Where one turn sends some rows of the set: a few examples, then the rows asked
Zisur: [-20,  -1,   4,  -2,   5,   5, -10,  -8,  -6,   5,  -8,  -2,   3,  10,   5]
debo: [  2,   0,   9,  14,   4,   2,   6,   3,   2,  -2,  -1, -12,  -5,   1,   7]
puva: [ -9,   4,  -4,  10,   4,  -6,  10,  -3, -15,   2,  -3,  -4,  -3,   3,  12]
tubu: [ -9,  -7,  -2,  12,   1, -11,   8,   6,   2,  -5, -10, -14,  -7,   6,  -1]
fuser: [-6, -3,  2, 13, -1, 15, 10,  2,  3,  7, -7,  0,  4,  5,  6]
Bebat: [ -7, -14,  -4,   2,   0,   6,  -7,  -6,  13,   7,  -8,  -7,   1,   7,   3]
rer: [-15,   4,  -6,  -1,  -3,   0,   3,   3, -10,  11,  -8,   2,   2,  13,   7]
tenub: [-14, -10,   0,  14,  -5,  15,   5,  -5,   3,   3,  -7,  -5,  -7,   2,   3]
Gifi: [-1,  6, -7,  4,  6, -2, -5,  6, -5, -8,  4, -5, -6,  7,  6]
bosil: [ -8,   3,  -6,   5,   8,  -5,  -7,   5,  -6, -12,  -1,  -6,  -8,   8,   3]
gisi: [ -9,  -6,  -9,  -1,   8, -13,   4,  -4,  -7,   2,  -6,  -6,   6,  12,   9]
Dubi: [-24,  -1,  -4,   2,  -4,   0,  -2,  -4, -11,   6, -10,  -3,  -6,  10,   3]
labu: [-10, -11,  -8,   8,  -5,   7,  11,   4,   4,   7, -10,  -2,   4,  12,   1]
gid: [-16,  -8,  -6,   2,   8, -13,   0,  -8,  -8,  -2,  -8,  -8,   2,  10,   6]
mimo: [ -3,  -1,  -9,   2,   6,  -2, -10,   2,  -2,  -9,   4,  -9,  -9,  10,   5]
vik: [  1,  -4,   5,  12,   0,   1,   5,  -1,   4,  -1,   1, -15, -12,   2,   7]
Kig: [-11,  -4,   1,  14,  -3,  12,   0,  -5,   5,   5,  -6,  -5, -10,  -5,   4]
Gok: [-10,  -7, -12,   8,  -6,  -2,   7,   7,   6,   9, -13,  -1,   0,   7,   1]
vel: [-11,  -9,   4,   8,   6,  13,   1,  -1,   6,   1, -12,  -1,  10,   7,   0]
ded: [ -9, -16,  -3,   5,  -3,  13,   1,  -5,   9,   6,  -7,  -5,   1,  10,   3]
pase: [-15,   0,  -1,   1,  -6,   8,  -3,  -9,  -7,  12,  -2,  -4,  -9,   9,  10]
loban: [-2,  3,  2, 13, -1, 12,  6,  1,  5, 10, -5,  0,  0, -2,  7]
tudu: [ -2,   1, -12,   2,   4,  -5,  -5,   6,  -5,  -7,   4,  -6,  -8,  10,   5]
tibas: [-19,  -5,  -4,  13,  -1,   0,   3,   6,   3,   1, -18,  -2,   0,   1,  -3]
mebe: [ -8,  -6,   3,   5,   7,   6,  -6,  -1,  10,   4, -13,  -2,  11,   3,   1]
Sop: [ -3,  -9,   7,   5,  10,  -5,  -4,   0,   7,  -5,  -6, -14,   2,   7,   1]
pozo: [ -2,  -4,   0,   2,   8,  -1,  -2, -15,  -4,   3,   4,  -9,  -1,   6,  15]
biz: [-12,  -3,  -4,  -7,  -1,   4,  -6,  -6,  -5,  12,  -3,  -2,   2,  15,   8]
guben: [-20, -11,  -1,  13,  -1,   8,   5,   2,   1,   0, -16,  -2,   3,   6,  -3]
vura: [ -3,  -4,  -2,   9,   2, -10,  10,  10,   2,  -2,  -8, -10,  -2,   8,   1]
keka: [-11,   0,  -6,  10,   1,  -7,   8,  -7, -14,   2,  -1,  -7,  -9,   3,  12]
Likur: [ -6,   2,  -6,   6,   6,  -2,  -8,   3,  -5, -11,   3,  -8, -12,   6,   4]
mik: [ -3,   4,  -5,   4,  10,  -3,  -8,   5,  -4, -10,   1,  -5,  -3,   8,   5]
Puzot: [-13,   8,   5,   3,   1,   9,  -2,  -4, -11,   9,  -5,   1,   1,   6,   9]
vobod: [ -6,  -1,   5,   4,  12,   1,  -3, -14,  -6,   0,   0,  -7,   2,   3,  14]
ven: [  2, -11,   2,   2,   6,  -5,  -1,   1,  11,  -1,  -3, -15,   0,  11,   4]

biz turns into pase
gid turns into vobod
tudu turns into mimo
Now find these:
ven turns into vik
labu turns into ded
tibas turns into mebe

